Small tables with named rows and columns. After each table, cells are looked up by row and column.

siv.csv
,palig,fup,zuku,gos,voboke,nep,zuk,tem,nov,tokima
tis,5.58,11.06,-7.65,-46.58,23.63,-26.11,8.36,-37.71,-17.51,30.22
bera,-10.69,-7.31,31.33,50.62,-24.02,38.93,-14.69,35.76,47.66,8.32
ledini,0.54,-8.22,27.93,-15.29,-28.35,17.77,16.20,6.45,49.20,-6.36
tadol,17.30,7.49,-17.45,-52.23,-4.86,-29.36,4.59,-53.49,-13.93,11.50
zuko,-11.07,-20.42,-13.85,51.54,-14.51,40.81,-0.56,21.49,19.09,-16.44
mobuse,16.42,-14.15,-22.73,-6.89,-5.41,0.78,-10.80,4.11,-19.69,10.27
mol,-12.63,-29.14,16.28,22.85,-6.87,42.16,9.39,-0.49,-13.75,25.53
paz,0.14,-11.33,4.34,-6.81,-15.83,1.39,9.50,17.23,-12.37,16.07
vefiv,-14.99,12.26,3.22,39.93,14.16,17.24,19.64,15.53,-22.40,0.49

nep of vefiv: 17.24
nov of paz: -12.37
fup of zuko: -20.42
voboke of tadol: -4.86
fup of bera: -7.31
nov of zuko: 19.09
nep of zuko: 40.81
fup of mobuse: -14.15
fup of tis: 11.06
palig of tis: 5.58
fup of tadol: 7.49
palig of vefiv: -14.99
zuku of ledini: 27.93
tokima of mol: 25.53
tem of paz: 17.23
zuku of mobuse: -22.73
Which row has the largest voboke? tis

fos:
,tutoniv,rivin,fiv,tege,buz,noz,sek,febu
tuz,71491,51966,68027,52039,44241,55498,86688,51149
lamu,31619,58367,36281,59470,72103,54659,33454,70990
dez,69538,46767,61974,53597,45444,53807,88483,65114
git,13039,54504,47157,49764,56853,51339,54763,52273
niret,53451,53630,44368,54474,53443,55364,64130,77921
dazufa,68865,47096,60962,54955,46800,54546,85606,67708
dunerem,41829,61809,54417,57679,64347,57053,38081,49584
masot,50177,71223,65976,55048,60634,59756,34294,26505
zigus,19995,56781,59297,45743,55008,50554,53437,10880

febu of git = 52273
fiv of masot = 65976
rivin of dez = 46767
noz of lamu = 54659
tege of zigus = 45743
tege of tuz = 52039
tutoniv of zigus = 19995
fiv of niret = 44368
buz of dez = 45444
sek of niret = 64130
tege of masot = 55048
fiv of dez = 61974
sek of dazufa = 85606
tutoniv of lamu = 31619
fiv of git = 47157
noz of masot = 59756
tege of dazufa = 54955
febu of masot = 26505
sek of dunerem = 38081
Which row has the largest febu? niret

sir
columns: rus, pif, sov, dak, rirem, nuroru, gebi, mer, govis
tede: [0.3, 0.4, 0.8, 0.4, 0.3, 0.6, 0.3, 0.4, 0.3]
vume: [0.6, 0.3, 0.4, 0.3, 0.3, 0.5, 0.3, 0.7, 0.5]
poseve: [0.5, 0.2, 0.5, 0.2, 0.3, 0.4, 0.4, 0.6, 0.4]
bemimod: [0.3, 0.2, 0.5, 0.3, 0.3, 0.4, 0.4, 0.5, 0.3]
pozop: [0.4, 0.4, 0.3, 0.4, 0.4, 0.4, 0.3, 0.4, 0.6]
nubedu: [0.3, 0.3, 0.7, 0.5, 0.3, 0.5, 0.3, 0.4, 0.6]
pona: [0.2, 0.4, 0.6, 0.4, 0.3, 0.6, 0.4, 0.4, 0.1]
doludi: [0.4, 0.3, 0.8, 0.4, 0.4, 0.5, 0.1, 0.4, 0.5]
vapi: [0.5, 0.5, 0.3, 0.5, 0.3, 0.5, 0.4, 0.4, 0.6]
kas: [0.2, 0.6, 0.7, 0.6, 0.4, 0.5, 0.3, 0.4, 0.5]
mav: [0.6, 0.3, 0.7, 0.0, 0.2, 0.4, 0.1, 0.4, 0.4]
tukeman: [0.4, 0.2, 0.4, 0.3, 0.4, 0.8, 0.5, 0.6, 0.4]
zok: [0.3, 0.3, 0.6, 0.3, 0.4, 0.5, 0.1, 0.3, 0.3]

nuroru of tukeman = 0.8
rirem of zok = 0.4
sov of tukeman = 0.4
nuroru of doludi = 0.5
mer of kas = 0.4
nuroru of zok = 0.5
gebi of zok = 0.1
rirem of vapi = 0.3
gebi of pozop = 0.3
govis of poseve = 0.4

nezip:
	dapuf	raf	gunu	fikuvik	kob	linasa	vokevi	sas
daz	-31.3	61.9	-37.9	-13.5	-57.0	-31.6	-57.0	-17.7
fub	-26.2	-38.4	-27.1	-30.0	-31.0	-17.5	-34.7	-45.8
nakos	-33.1	44.0	-35.2	-24.4	-45.1	-26.9	-45.1	-19.3
der	-73.9	-16.1	-49.6	-66.8	3.2	-6.1	-16.0	-36.5
zez	-26.0	9.1	-31.9	-19.8	-46.4	-25.6	-35.4	-36.5
pusa	-53.9	-36.7	-45.6	-13.0	-42.4	-55.1	-74.1	-2.5
vizikom	-21.0	-83.1	-18.4	-29.5	-42.9	-6.8	-75.6	-59.4
sel	-8.9	-50.6	-8.9	-38.2	13.2	-31.5	-15.9	1.6
nepibe	-5.9	-53.7	-5.5	-40.7	22.4	-31.4	-15.7	7.6
vos	-27.0	18.4	-34.8	-12.2	-59.3	-39.5	-26.2	-27.2
dobe	-32.8	68.1	-39.2	-14.6	-61.4	-25.0	-60.5	-27.0

dobe, gunu -> -39.2
nakos, gunu -> -35.2
nepibe, fikuvik -> -40.7
daz, gunu -> -37.9
nakos, kob -> -45.1
nepibe, dapuf -> -5.9
daz, fikuvik -> -13.5
sel, fikuvik -> -38.2
nakos, fikuvik -> -24.4
pusa, gunu -> -45.6
sel, linasa -> -31.5
dobe, sas -> -27.0
nakos, sas -> -19.3
pusa, raf -> -36.7
Row with the largest fikuvik: vos

